One turn moves each row of this set onto another row. After a few examples, where does it send each row asked below?
Rur: [-2.02  3.50 -1.70  0.35 -0.42 -1.61  1.11 -1.06 -2.72 -2.01  3.23 -0.21
  2.50 -1.26 -0.34 -2.15 -1.22 -1.88 -1.79  0.41]
Mez: [ 2.77  0.82 -0.58  1.60 -3.21 -0.36  0.54 -0.54  2.02 -1.50 -3.07 -2.69
  1.08 -0.51 -1.44  0.93 -1.57  1.64  2.01  0.30]
dodu: [ 0.46  1.70 -1.19 -1.16  1.41 -0.53 -3.50 -4.93  0.12 -2.19  1.88  0.94
  2.88 -0.55  0.56 -0.76  0.51 -2.74 -2.31  1.42]
gog: [ 3.31 -0.22 -0.23  2.04 -3.17  0.21  0.90  0.60  2.37 -0.31 -1.14 -1.81
  2.38 -0.90 -2.37  0.97 -1.62  3.25  0.00  0.97]
feme: [-2.15 -1.51 -2.07 -1.09  2.18  2.49  1.18  0.74  0.76 -0.40 -2.13  0.31
  0.19 -2.88 -2.57  2.83  0.43 -0.22 -1.20  0.07]
tigiv: [ 1.63  2.84  1.50 -1.39 -1.47 -1.88 -1.09  0.20  0.07 -3.24  0.57 -0.05
  1.45  0.15  1.65 -0.36 -4.39 -0.77  1.68  1.05]
zik: [ 2.17  1.25 -0.41  0.91 -1.45 -0.85 -0.27  0.58  0.39 -3.27  1.43 -0.54
  1.81  0.18  1.15 -1.67 -5.17 -1.52  1.52  0.24]
mok: [ 0.77 -0.19 -2.80  0.13  1.09  1.15  0.19 -3.57 -0.80  0.94  3.16  1.53
  1.76 -0.54  1.40 -1.67  3.02  0.47 -1.56  5.51]
tagos: [ 1.95  2.43  0.00 -0.03 -2.00 -0.96 -1.52 -2.38  0.00 -4.20  1.08 -0.74
  1.54  0.13  1.76  0.39 -3.63 -1.29  0.95 -1.09]
molag: [-0.08  1.94 -0.68 -1.38 -0.18 -0.34 -2.78 -4.42  2.07 -1.31  1.14  2.90
  3.60 -0.38 -1.14  0.33 -0.02 -3.22 -2.37  0.84]
Boso: [ 0.16  2.00 -0.63 -1.91  2.54 -0.55 -2.67 -3.41  0.89 -1.85  0.67  1.87
  5.32  1.09  0.17  0.10  0.33 -2.07 -1.59  0.15]
Givis: [-1.79 -0.63 -1.31  0.26  1.42  2.10  1.43  2.03  2.21  1.11 -1.62 -0.21
  0.27 -3.04 -3.38  0.52  0.50 -1.13 -1.05  0.17]
Seleb: [-1.26  1.41 -2.73 -0.84  0.49  2.30  2.83  0.83 -2.60  1.63  2.84  1.06
  0.00  0.11  1.92  1.74 -0.89 -0.29  0.27  3.65]
sevo: [ 1.48  2.16 -2.20  0.80 -2.02 -1.00 -1.99 -3.35 -1.72 -1.52 -0.02 -0.96
  2.12 -3.22  0.51 -0.43 -1.79  4.27  0.20  1.72]
val: [ 1.59 -1.18 -0.15  0.10 -0.18  1.31  1.70  0.50  0.78 -0.97 -2.07  0.24
 -0.47 -0.26  3.74 -1.34  3.28  1.08  0.71  4.68]
Lilif: [-0.41 -1.91 -1.88  0.68  2.74  1.53  2.22  1.26 -1.72  0.41  2.91  1.97
 -1.50 -0.11  2.01  0.78 -1.19  0.04 -0.34  2.95]
kud: [-1.55 -1.45 -3.15 -0.78  0.75  1.49  2.69  2.31 -1.68  0.65  2.65  0.97
 -1.80 -1.38  0.92  0.06  0.81  0.29 -0.48  3.54]
rupi: [-0.11 -0.14  0.09 -1.21 -2.17  2.35  0.43  1.09 -0.43  0.37 -0.90  1.31
 -3.40  0.84  0.16  0.35 -2.86 -2.91  0.19  1.78]
rukim: [ 2.17  0.77 -1.26  1.05 -0.24 -0.39 -1.70 -3.11 -0.68  1.56  1.81  1.34
  2.15  1.13  1.75  0.06  3.21  1.64 -2.17  4.67]
Sadug: [ 3.87 -0.60  0.38  2.89 -1.85 -0.82  0.49  0.74  1.49 -1.52 -1.67 -2.15
  0.49 -1.60 -1.78  1.13  0.37  2.14  1.97  1.34]
Vig: [ 0.69  1.06 -1.16 -0.99  0.64 -0.94 -4.15 -1.71  2.95 -2.91  1.59  2.14
  2.91 -0.61  0.23 -0.17  0.25 -2.29 -3.18 -0.08]
Bal: [ 2.03  1.86  0.41 -0.37 -1.93 -1.48 -0.59  0.18 -0.75 -3.64  2.11 -0.27
  3.14  0.92  0.96  1.81 -3.67  0.03  1.00 -1.00]
Fal: [-2.61 -0.12 -1.82 -0.62  2.06  0.94  1.95  1.24 -3.02  1.93  2.05  0.86
 -0.21 -1.65  2.69 -0.33 -1.05  0.20  0.59  2.99]
papo: [-1.27 -1.37 -2.21 -0.78  0.09  0.42  0.75  2.89  1.70  0.83 -3.04 -1.07
 -0.72 -1.59 -2.69  1.56  0.19 -0.12 -0.19  0.79]
Zud: [ 2.18 -0.15 -3.21 -0.21 -1.23  1.10 -3.71 -1.76  1.38  0.01 -1.71  0.49
 -0.21 -2.60 -2.84  3.25 -1.93 -1.19  0.10  0.60]
Napup: [ 1.63 -0.76 -2.08  1.95  0.07 -0.01 -0.50 -4.62 -1.59  0.74  2.48  1.95
  2.01 -0.90  1.68  0.82  3.19  1.45 -0.33  4.01]
Fiva: [-0.41 -1.97 -1.57 -0.66  2.42  1.07  0.09  2.71  2.42  1.41 -1.91 -0.16
  0.06 -2.03 -2.31  1.48 -1.62  0.34 -1.95  1.51]
Latoz: [ 2.58 -1.65  0.07  2.54 -0.97 -0.19  0.94 -0.77  0.13 -1.22 -3.34 -2.56
  1.40 -1.19 -2.33 -0.31 -0.79  2.47  1.18  1.49]
dadi: [ 0.53  0.29 -3.05  0.58  2.12 -0.51  0.72 -0.04  0.90 -1.79  0.38  0.23
  2.95 -1.77 -0.33  0.07  4.94 -3.74 -1.47  2.23]
fini: [ 1.48 -0.37 -1.64  1.96  1.60  1.82  0.86 -4.52 -0.23  0.52  1.96  2.39
  2.57  1.31  1.21 -0.95  2.66  1.23 -0.95  3.76]

Rur -> dadi
feme -> Latoz
molag -> Napup
Now these:
tagos -> dodu
Boso -> fini

One turn moves each row of this set onto another row. After a few examples, where does it send each row asked below?
Nok: [ 0.90 -0.26  3.08 -0.90 -1.69  0.56 -1.47 -1.81 -1.02 -1.17 -0.62  4.76
  0.43 -3.68  4.68  0.98  1.67 -2.63]
lup: [-2.51  0.99  1.14 -1.63 -2.09  1.56 -0.87 -1.83 -1.32  3.37  1.26  4.35
  0.37 -5.25  2.72  0.85 -0.40 -2.82]
sor: [-3.21 -1.99 -0.48 -4.48 -2.52  1.02  2.40  1.46 -0.43  1.86  1.55  2.73
  5.80 -1.26  5.02 -0.29  1.02  0.98]
Duzal: [-1.07 -0.11 -2.32 -1.26 -0.08  0.74  1.36 -1.98 -3.45  0.41 -0.65  2.67
  5.04 -0.06  4.43 -0.36 -3.20  2.77]
Nopa: [ 0.22 -0.92  3.63 -2.59 -3.06  1.57 -0.83 -1.66 -0.94 -0.26 -0.77  4.33
  0.17 -4.70  4.86  1.81  1.48 -2.26]
mido: [-1.98 -5.97 -0.52 -6.32 -1.01  0.71 -0.69 -0.91 -0.32 -1.65  1.05  1.76
  0.23 -1.62  2.29 -1.23 -1.59  2.05]
Giku: [-1.66 -5.79 -1.33 -5.62 -0.37  0.05 -1.32 -1.03 -0.47 -1.51  1.88  2.48
  0.53 -0.94  1.98 -1.29 -2.15  1.64]
vozi: [-2.29 -1.13 -0.34 -2.38 -0.84  0.05  2.03  1.61 -0.55  0.04  0.86  2.55
  5.87 -0.24  5.08 -1.60  2.14  0.93]
burus: [-1.24 -5.27 -1.25 -4.43  0.52 -0.48 -1.54 -0.94 -0.52 -2.50  1.46  2.38
  0.54 -0.49  2.06 -1.95 -1.49  1.56]
dini: [-2.74  0.99  2.29 -1.89 -2.49  2.13 -0.20 -1.60 -1.08  2.72 -0.04  3.52
  0.04 -5.84  3.12  0.53  0.70 -2.35]
suk: [-0.03 -0.67 -0.39 -2.16 -2.36  3.33  0.91 -1.54 -1.77 -0.71  2.17  1.04
  1.71 -0.93 -3.11  0.09  0.00  1.22]
gopit: [-2.84 -1.58  0.21 -3.71 -1.98  0.91  2.69  1.63 -0.41  0.57  0.51  2.22
  5.65 -1.12  5.30 -1.06  2.25  1.19]
vika: [ 1.09 -0.36  1.83 -0.67 -1.42 -0.06 -2.34 -1.98 -1.17 -0.17  0.89  5.74
  0.84 -3.15  4.23  1.37  0.35 -3.17]
Kamel: [ 0.50 -1.03  1.57 -2.19 -2.57  0.64 -2.16 -2.12 -1.12  1.20  1.57  5.99
  0.93 -3.78  4.07  2.46 -0.62 -3.12]
Fik: [-1.90  1.53  0.82 -0.17 -0.96  0.64 -1.44 -1.78 -1.30  2.55  1.35  4.63
  0.61 -4.45  2.58  0.09 -0.11 -3.14]
ludef: [-2.08 -0.98 -1.16 -3.71 -2.18  2.42  2.61 -1.87 -3.21  1.40 -1.37  1.80
  4.61 -1.65  4.76  0.57 -3.05  3.36]
nozu: [-0.21 -0.75 -0.15 -2.40 -2.63  3.63  1.16 -1.42 -1.77 -0.76  1.84  0.82
  1.56 -1.12 -3.06  0.08  0.23  1.33]
Sema: [-1.14  0.08 -1.06 -1.24 -0.15  1.15  2.05 -1.74 -3.27 -0.60 -2.23  1.64
  4.65 -0.44  4.82 -0.94 -1.84  3.31]
Fuvig: [ 2.43 -1.94 -4.17 -2.03 -3.88  0.68 -3.06 -3.92 -0.79 -0.14  0.55  1.80
  0.43 -2.36  3.81 -1.65  0.14  1.16]
nadeg: [-1.76 -5.68  0.04 -5.66 -0.57  0.59 -0.41 -0.77 -0.30 -2.73  0.19  1.34
  0.11 -1.50  2.50 -1.85 -0.55  2.23]
nefas: [-2.72 -1.79 -1.48 -3.68 -1.82  0.20  1.64  1.35 -0.58  2.02  2.48  3.52
  6.16 -0.52  4.69 -0.35  0.36  0.55]
Sapof: [-1.73 -0.45 -0.38 -2.75 -1.46  2.23  2.84 -1.72 -3.12 -0.04 -2.63  1.17
  4.39 -1.40  5.03 -0.33 -1.78  3.65]
Zifim: [-0.06 -1.30  2.69 -3.38 -3.63  1.55 -1.28 -1.97 -1.00  1.17  0.57  5.11
  0.44 -4.73  4.52  2.61  0.08 -2.63]
suno: [ 1.73 -2.53 -3.02 -3.92 -5.29  1.94 -2.11 -3.86 -0.61  0.33 -0.29  0.96
 -0.04 -3.56  4.13 -1.09  0.54  1.75]
Pifu: [ 2.51 -1.73 -3.26 -1.78 -3.80  0.90 -2.59 -3.76 -0.69 -0.97 -0.48  1.15
  0.18 -2.47  4.10 -2.11  1.20  1.51]
bosir: [-1.73  1.81  1.71  0.45 -0.57  0.69 -1.02 -1.70 -1.36  1.34  0.10  3.94
  0.34 -4.40  2.88 -0.50  1.12 -2.85]
geva: [-1.65 -0.81 -2.32 -2.82 -1.38  1.46  1.59 -2.00 -3.37  1.66 -0.28  2.70
  5.00 -0.74  4.33  0.55 -3.94  2.91]
ganu: [-0.14 -0.69 -0.10 -2.15 -2.34  3.46  1.07 -1.44 -1.73 -0.97  1.78  0.79
  1.56 -1.04 -3.04 -0.06  0.46  1.35]
bevi: [ 0.01 -0.64 -0.36 -2.02 -2.21  3.32  1.00 -1.51 -1.72 -0.92  2.01  0.93
  1.61 -0.89 -3.11 -0.09  0.24  1.26]
Kodo: [ 2.03 -2.11 -2.63 -2.91 -4.67  1.64 -1.99 -3.72 -0.66 -0.72 -1.04  0.60
 -0.10 -3.22  4.35 -1.86  1.48  1.87]
ver: [-1.25 -5.22 -0.39 -4.57  0.41 -0.17 -0.94 -0.83 -0.43 -3.22  0.40  1.65
  0.23 -0.74  2.36 -2.29 -0.53  1.97]
Gok: [ 1.98 -2.44 -3.98 -3.33 -4.94  1.27 -2.75 -3.98 -0.74  0.70  0.72  1.72
  0.30 -3.01  3.80 -0.96 -0.21  1.32]
nanaz: [-2.26  1.56  2.57 -0.60 -1.50  1.64 -0.21 -1.45 -1.13  1.41 -0.73  3.22
  0.02 -5.23  3.15 -0.27  1.61 -2.27]
rafol: [-0.12 -0.75 -0.33 -2.31 -2.56  3.51  0.99 -1.50 -1.76 -0.62  2.22  1.00
  1.64 -1.12 -3.08  0.15  0.03  1.27]
Duz: [-2.22 -1.25 -1.45 -2.37 -0.77 -0.37  1.35  1.46 -0.67  0.93  2.05  3.42
  6.20  0.06  4.69 -1.15  1.03  0.47]

geva -> Sapof
Kodo -> Fuvig
Nok -> Kamel
Now these:
Giku -> nadeg
dini -> bosir
sor -> vozi

